One turning vector, and how many steps it has turned:
The counts run from 0 to 268.
[104 140 105 128 104 150 141 147 140 150 139 125 198 109 110 112 161 130
  98 115 130 125 177 136  94 163  86 137 140 116 121 162 114  86 102 128] : 58
[159 146 149 114 104 137 160 116 134 102 141  95 112 155 151  77 154  94
 101 126  92 122  93 152 169 145 135  86 111 154 110 119 133  80 173 115] : 14
[153 131 164 135 151 116  69 124 115 132 132 140  79 123 140 143 105  96
 152 136 153 113 154 141 117  85 173 177 104  95 123 143 111 118 177 133] : 122
[ 89 139 138 153 152 111 136 141 142 123 142  80 136 101 140 172 116 138
 124  81  75 108 110 118 142 122 170  99 136 129  79 128 129 138 128  77] : 195
[120 112 178 108 140 110 137  65 107 128 119 197 110 119 125 140 178 130
  91 135 133  86 113 135  95 131 141 135 110 125 115 147 117 141 151 138] : 258
[137 156 172 129 110 157 124 107  83 164 181  99  96 103 141 117 145 129
 129 112 139 122 120 125 138  80 143 132 121 134  93  76 151  87 152 148] : 5
[152 149 152 138 140 120 151  54 114  77 108 154 110 126 121 106 166 127
  91 137  99 100  97 162 118 160 114 105  94 108 109 146 127 118 163 104] : 253
[154 129 169 160 133  95 119  70 101 126 139 125  73 139 111  98 138 150
 106 123 146  97 123 174 122 141  95 109  93  76 102 124 126 112 159 134] : 245
[120 137 123 173 116 133 136 132 145 138 119 130 177  57 147 115 119 163
 118 160  96 127  88  90 135 137 108 120 151 159 115 156 156  95 112 134] : 75
[152 157 128 139 123 118  87 125 154  59  96  98 101 110 141 104 135  88
 141 132 126 146 154 106 118 120 156  97 108 123 131 146 115  80 146 101] : 113
[140 104 189 123 112  91 159 100 116 128 128 182 106 149  97 165 154 127
  84 119 142  92 122 144 124 154 113 131 118  96  86 127  70 101 158 116] : 250
[149 116 163 156 157  86  69 164 125 134 123  98  88  91 133 112  90 149
 165 153 140 104 100 107 118  95 138 117 144 125  72 127 117 114 142 129] : 97
[ 85 116 158 146 108  91 114 117 125 158 136 182 164 119 125 133 179 158
  86 172 117  93 118 113 117 154 126 163 112 113 160 160 133 135 123 142] : 49
[118 140 153 136  88 133  82 142 126 105 117 168  97 101 119 157 147  86
 148 157 120 143 106  78  98  99 161 159 137 148 158 120 142  89 131 130] : 111
[ 29 142 148 134 137 105 131 141 136 104 130 117 142 139 121 172 150 121
 155 138  96  98  73 120 122  91 142 103 114 134 148 128 161 111  87 149] : 197
[114 113 201  90  96 109 144 134 126 153 137 140 113 161 160 128 165 127
 108 147 150 106 116 111 171 106 155 115 101 137 111  93 109  93 151 143] : 16
[146 120 142 122 139 125  86 121 128  90 110 134  84 116 139 145 133  54
 157 142 135 135 123 136 111  95 176 165 126 125 149 156  95  88 156 122] : 118
[134 155 140 175 145  97 134 118 133 112 123  70  99 156 118 115 103  99
 139 116 103 115  67 185 152  93 131 104 128 123 135 137 129  86 153 150] : 216
[106 150 143 100  67 155 125 127 121 120 165 145 125 160 113  82 203  71
  87 129 116 112 129 139 112 129 130 122 115 144 166 129 162 108 151 145] : 25
[184 146 124 157 117 157 108 122 127  99 132 114 107 118 146 134  99  72
 138 122 118 162 152 151 151 131 144 164 115 121 115 147 107  73 179  86] : 125
[146 100 135 162 100 156 156 127 142 122 192 114 169 140 109 125 106 121
 122 146 121 110 198 125 162 131  66 127 107 124 104 122 152 128 121  96] : 157
[114 113 168  81 113  97 116 125 141 153 142 116 121 177 126  87 188 104
  96 139 169 107 185 142 128 123 126 112  98 110 143 145 100 100 134 160] : 28
[130 130 158 113 121 100 108 167 158  55  87 144 110 142 108 131 130  80
 170 179 124 118  91 113 120 125 140 123 134 128 125 148 106  77 128 114] : 106
[127 114 139 119 131 113  98 177 138 111 116 110 126 110 108 110 121 105
 191 184 160 118 101 117 112  93  94 132 149 145 117 140 116  68 106 166] : 94
[137 106 144 141  95 160 133 109 148 133 142 174 163 133 146 166 142  68
 104 127 136 131 203  92 139 110 123 162 124 147 159 139 125 119 136 116] : 144
[105 146 112 152 119 163 125 156 119 158 160 155 192  90  85 114 149 122
 117 133 108  99 122 162  82 150  79 155 155 119 139 173 136 113 121 152] : 62
[163 123 168 157 149 111 108  93 122  92 114 149 106 130 170 135  98  99
 143 179 124 123 125 144 167 105 154 172  76 116 147 149 129 100 172 126] : 130
[152 100 178  95 124 104 153 122 149 129 115 125 100 169 163 117 161 100
  97 122 122 110 102 146 172 126 174 106 116 147  93 131  85 100 177 107] : 15
[123 118 150 163 123  60 126  68 141 119  75 127 101 152 141 136 167  88
 114 134 138 140  92 122 128  99 149 111 136 144 171 146 100  96 152 144] : 229
[128  97 144 136 124  91 132 123 138 125 134 161 157 149 119 111 163 122
  87 165  91  99  96 169 137 173 136 152 118 108 133 181  96 133 164 113] : 44
[ 92  76 168 132 118  99 144 126 150 113 175 154 163 154 118 150 121 139
 122 161 128  83 171 108 138 134  84 120  98 115 117 123 137 163 106 115] : 164
[135 148 141 143  91 150  95 195 137 101 138 133 115 107  88 132 121  97
 174 160 102 118  76 116 116 119 115 147 166 140 102 118 151  74 140 128] : 99
[146 166 163 123 150 146 139  98  85 117 154  83  82 122 153  85 144 106
 134 125 111 110  91 175 138  89 135  97  98 120 103 114 156  94 162 140] : 6
[127 141 169 132 117 137  75 133 114 107 136 160 100 128 120 149 118  96
 164 167 156 124 150 138 129  85 129 187 100 100 170 131 138  71 140 161] : 123
[135  93 161 102 167 132 136  54 116 137 125 152 134  98 168  97 194 121
 117 154 154 108 130 153 121 109 120 143 113 138 113 169 113 120 127 151] : 266
[139 159 163 120  99 127 125 121 126 124 149 126 101 146 131  92 162 111
  75 112  85 109  99 142 135 128 170  88 115 146 122 118 156 129 188 108] : 18
[105 114 169  91 101 101 146 117 134 130 127 142 129 164 146 107 199 102
 105 172 141 117 108 117 158 113 135 122  98 147 156 135 118  93 140 158] : 20
[116  85 164 148 132 130 146 100 134 114 176 158 152 153 115 138 120 115
 147 191 119  88 136 127 156 111  69 155 104 120 142 131 165 166 115 138] : 160
[128 127 169 126 124  95  88 187 133 100 128 136  93 111  97 126 103 122
 179 185 136  89  86 129 115 100 109 116 141 112 106 123 134  95 132 150] : 98
[153 117 125 153  94 131 112 112 124 196 176  92 137 131 145  92 181 133
  77 124 136 145 161 129 167 154 139 152 130 128 120 128 121  98 162 123] : 34
[ 97 117 158 127 134 117  87 154 129 134 116 138 138  79 124 127 136 127
 150 159 143 106 103  90  74  79 115 131 163 147 127 143 147 123  90 175] : 86
[119 128 174 113  99 122  65 152 122 134 127 155  95 108 131 166 137  95
 146 135 165 120 173  70 111  92 165 152 125 119 130 103 124  78 121 132] : 115
[ 95 140 121 158 160 135 145 130 137 101 145  89 133 120 121 146 114 129
 149 115  42 114  64 151 143 124 156 114 134 129  93 154 150 144 133  86] : 191
[105 135 164 138  84  87 139  87 153 122 103 126 125 169 105 139 178  95
 116 121 164 140 135 110 130 103 109  99 125 131 165 108 105  64 109 148] : 230
